One turn sends every row of this set to another row. A few are shown first. Where does it send the rows asked after them?
q884: [ 2.75  0.78  0.17 -1.37 -1.02 -0.24 -0.87 -2.10  1.14 -0.22  0.87 -0.41
 -2.17  1.13  0.81 -2.40 -1.37 -2.11  3.07 -0.20  0.97  1.99 -0.84  2.32
  3.94  4.32 -3.06 -0.62 -1.00 -0.11]
q406: [-3.50  2.95 -1.80 -1.00 -1.23  2.05  0.00  0.40  1.21  1.28 -1.51  1.07
 -0.79  0.99  0.89  2.91  0.62  0.21 -1.85  1.70  2.95 -1.76 -0.38  0.05
 -0.01  1.96  3.16 -2.60  0.39 -0.45]
q991: [-0.79 -0.31  2.51  0.60 -2.63 -2.42  0.22  0.35 -0.06 -0.24  0.77 -0.33
  1.87 -0.54 -1.76 -2.24 -0.06  3.34  0.99  0.35 -2.86 -4.43 -1.50 -3.83
 -1.17 -0.34  1.46  2.63 -1.26 -0.28]
q693: [ 0.36  1.36  1.42 -0.61 -2.25 -3.39  2.55  0.77 -1.54  0.25 -0.22  0.11
  2.01 -1.00 -0.36 -2.00  1.39  0.13  0.67 -0.21 -3.16 -3.20 -0.74 -3.79
 -1.41 -0.28  0.67  2.64 -2.49  0.90]
q137: [ 1.59 -2.26  1.55  1.84  2.64  1.13  2.05  0.86  2.70 -1.83  1.52 -1.52
 -0.03 -1.82  0.77 -1.65 -0.61  2.05  1.12  0.56  0.03  2.22  2.09  2.10
 -2.09  2.26  1.77  1.64  4.43  0.90]
q531: [ 1.58 -1.47  1.31  1.73  3.69  1.85  2.01  0.59  1.05 -2.59  1.64 -0.86
  0.27 -1.88  2.00 -0.87  0.57  0.62 -0.08  0.48  0.03  1.88  1.55  2.42
 -1.48  2.33  2.34  1.61  4.28  0.57]
q832: [ 2.77  0.40 -0.03 -1.36 -0.63 -0.88 -0.62 -1.96  0.40 -0.07  0.71 -0.46
 -1.96  0.98  1.21 -2.48 -1.08 -2.57  3.14 -0.37  0.66  2.25 -0.64  2.35
  3.94  3.90 -3.15 -0.48 -1.11 -0.31]
q994: [-0.51 -1.44  1.09  0.90  0.92  1.59  2.23  0.95  2.05 -2.94  0.95 -1.69
 -0.86 -0.78  2.14 -1.24 -0.03  0.56  0.07  1.37  0.85  1.52  2.35  3.00
 -1.04  3.37  1.95  1.93  3.80  2.59]
q536: [-0.71 -0.41  1.23  0.82 -2.49 -3.15  1.93  1.43 -1.50  1.64 -0.76  0.64
  0.47 -0.65 -0.57 -2.01  0.64  0.53  1.27 -1.17 -2.53 -3.55 -1.37 -4.02
 -1.52 -0.71  1.43  2.06 -2.12  1.78]
q316: [ 5.19 -0.80  0.83 -0.94  1.94 -1.14 -1.66 -3.23  0.55 -0.39 -1.26 -1.64
 -0.63  0.15 -0.16  0.09  1.05 -2.18  3.34 -0.08  0.06  3.15  1.17  2.28
  1.24  1.50 -3.08  0.79  0.85 -1.11]
q306: [ 3.19 -1.46  1.05  0.64  0.97  0.00 -3.66 -2.45  0.00 -0.56  2.33 -0.23
 -1.35  1.06  0.78 -2.28 -1.65 -0.28  2.53 -0.64  0.51  0.93 -1.86  2.42
  4.28  2.74 -2.05 -0.49  0.19 -2.75]
q714: [-0.97  2.90  2.22 -1.34 -2.86 -0.27  2.27 -0.10  0.14 -0.37  0.18  0.60
  1.50 -0.66 -1.17 -1.45  0.79  1.27 -0.24  0.93 -1.68 -4.41 -1.34 -3.70
 -0.73  1.32  1.59  2.30 -2.33  0.50]
q732: [-0.64 -1.05 -2.85  0.64 -1.42 -5.65  0.63  2.65  0.39  3.31 -2.29 -1.14
 -0.13  0.31  0.44  0.44  0.19 -0.24  1.58 -0.49 -0.18  1.41  2.18 -0.52
 -2.30 -1.42  0.39 -2.33  0.00  1.03]
q830: [ 2.45 -2.55  1.31 -0.25 -0.98 -1.19 -3.74 -2.95  2.20 -1.63 -1.09 -2.80
 -1.95  1.89 -0.61 -0.53 -0.66  0.40  3.64  1.05  1.06  1.62  1.05  2.86
  2.27  1.85 -3.03  1.12  1.60 -0.10]
q959: [-1.44  0.07 -0.64  0.21 -0.03 -1.18 -1.68  1.14  2.60  1.51 -2.35 -1.23
 -0.70 -0.78 -2.68  1.75 -1.62  4.03 -0.48 -0.37  1.46  1.85  1.11  1.01
  0.45 -1.68  1.30 -5.27  1.09 -1.32]
q805: [-0.69  0.75  1.98  0.46 -1.11 -1.45  0.00  0.01 -2.56 -1.20  0.97  0.52
  2.13 -0.36  0.26 -1.07  1.51  1.14 -0.84  0.24 -2.54 -4.81 -2.33 -3.53
 -0.32 -0.26  2.32  2.85 -1.55 -0.89]
q772: [ 2.17 -1.38  0.98 -0.39  0.75  0.37 -3.83 -3.45 -0.41 -2.72 -0.66 -1.63
 -1.44  1.98  1.61  0.78  1.05 -1.87  1.60  1.35  1.08  0.99  0.08  3.49
  3.12  2.12 -1.83  1.53  1.48 -1.12]
q411: [-1.24 -0.10  2.13  1.01 -2.59 -0.84  0.99  0.76  0.54  1.50  0.08  0.85
  0.26 -0.82 -2.21 -1.81 -0.34  3.05  1.09 -0.53 -1.68 -4.52 -2.19 -4.34
 -1.23 -0.01  2.12  1.70 -1.44  0.56]
q13: [-0.91  0.70 -1.47  0.36  2.16 -0.99 -1.66  0.99 -1.55  0.45 -2.29 -0.22
  0.15 -0.73  0.31  3.08  1.03  0.66 -2.43 -0.83  0.90  2.00  0.30  1.53
  1.04 -2.25  2.27 -4.82  0.78 -2.18]
q654: [-1.57 -0.50 -2.03 -0.15 -0.56 -4.04 -0.81  2.13 -0.24  1.03 -3.43 -1.81
 -0.69 -0.19 -0.11  1.53 -0.12  0.58 -0.39 -0.87  0.48  2.93  2.12  1.51
  0.47 -2.33  0.56 -4.73  0.23  0.46]
q933: [-1.92  1.65  1.76 -0.06 -2.47  0.67  1.60  0.33 -0.85  0.57 -0.22  1.67
  0.11 -0.23 -0.43 -0.95  1.13  0.74 -0.49  0.08 -1.00 -4.93 -2.40 -3.63
 -0.43  1.12  2.53  1.92 -2.12  1.06]
q516: [-0.39  0.09  1.39  1.25 -0.41 -1.25  0.83  0.74 -2.98  0.76  0.19  1.78
  1.25 -0.67  0.30 -1.01  1.70  0.11 -0.37 -1.22 -2.30 -4.32 -2.63 -3.94
 -0.89 -0.86  2.60  2.00 -1.82 -0.12]
q193: [-3.30  2.01 -1.28 -0.91 -0.82  0.40 -1.05  0.95  0.76 -0.12 -2.89 -0.75
 -1.34  0.35 -0.30  2.81 -0.19  1.33 -2.28  0.53  2.38  1.17  0.55  1.96
  1.74 -0.06  2.18 -4.81  0.47 -0.34]
q216: [-0.28 -0.23 -2.44  1.70  2.58 -1.70 -1.55  1.07 -2.86  1.51 -0.78  0.98
  1.13  0.34  2.38  2.47  2.22 -1.19 -1.46 -0.59  0.15 -0.42 -0.45 -0.17
 -0.86 -1.77  3.01 -2.27  0.78 -2.73]
q777: [ 3.64  0.71  1.57 -1.69  0.84  2.16 -1.80 -4.16  2.82 -0.87 -0.92 -1.10
 -1.42  0.38 -1.12  0.54  0.01 -0.45  2.60  1.16  1.70  1.65  0.45  2.21
  2.05  3.04 -2.39  0.42  1.19 -1.14]
q905: [-1.87 -0.56 -0.63  1.32 -1.51 -0.87 -1.65  1.12  3.98  3.16 -0.92 -0.58
 -0.42  0.31 -2.76  0.73 -2.06  4.75  1.12  0.66  1.44 -1.08  0.43 -0.94
 -1.87 -0.18  1.89 -3.01  1.69 -1.42]
q892: [ 0.35 -2.22  0.50  1.32  1.37 -0.21  2.56  1.52  1.11 -2.68  0.75 -2.05
 -0.36 -0.91  2.56 -1.48  0.44 -0.20  0.64  0.86 -0.10  2.27  2.90  2.80
 -1.47  2.38  1.33  1.95  3.76  2.58]
q891: [ 3.20 -1.72  0.99  0.75  0.69 -0.61 -3.70 -2.28  0.55 -0.42  2.15 -0.52
 -1.42  1.07  0.09 -2.44 -2.03  0.09  3.18 -0.65  0.37  1.38 -1.83  2.36
  3.96  2.53 -2.34 -0.46  0.22 -2.70]

q714 turns into q991
q531 turns into q994
Where do these go?
q216 turns into q406
q884 turns into q891
q654 turns into q13
q772 turns into q777
q516 turns into q933

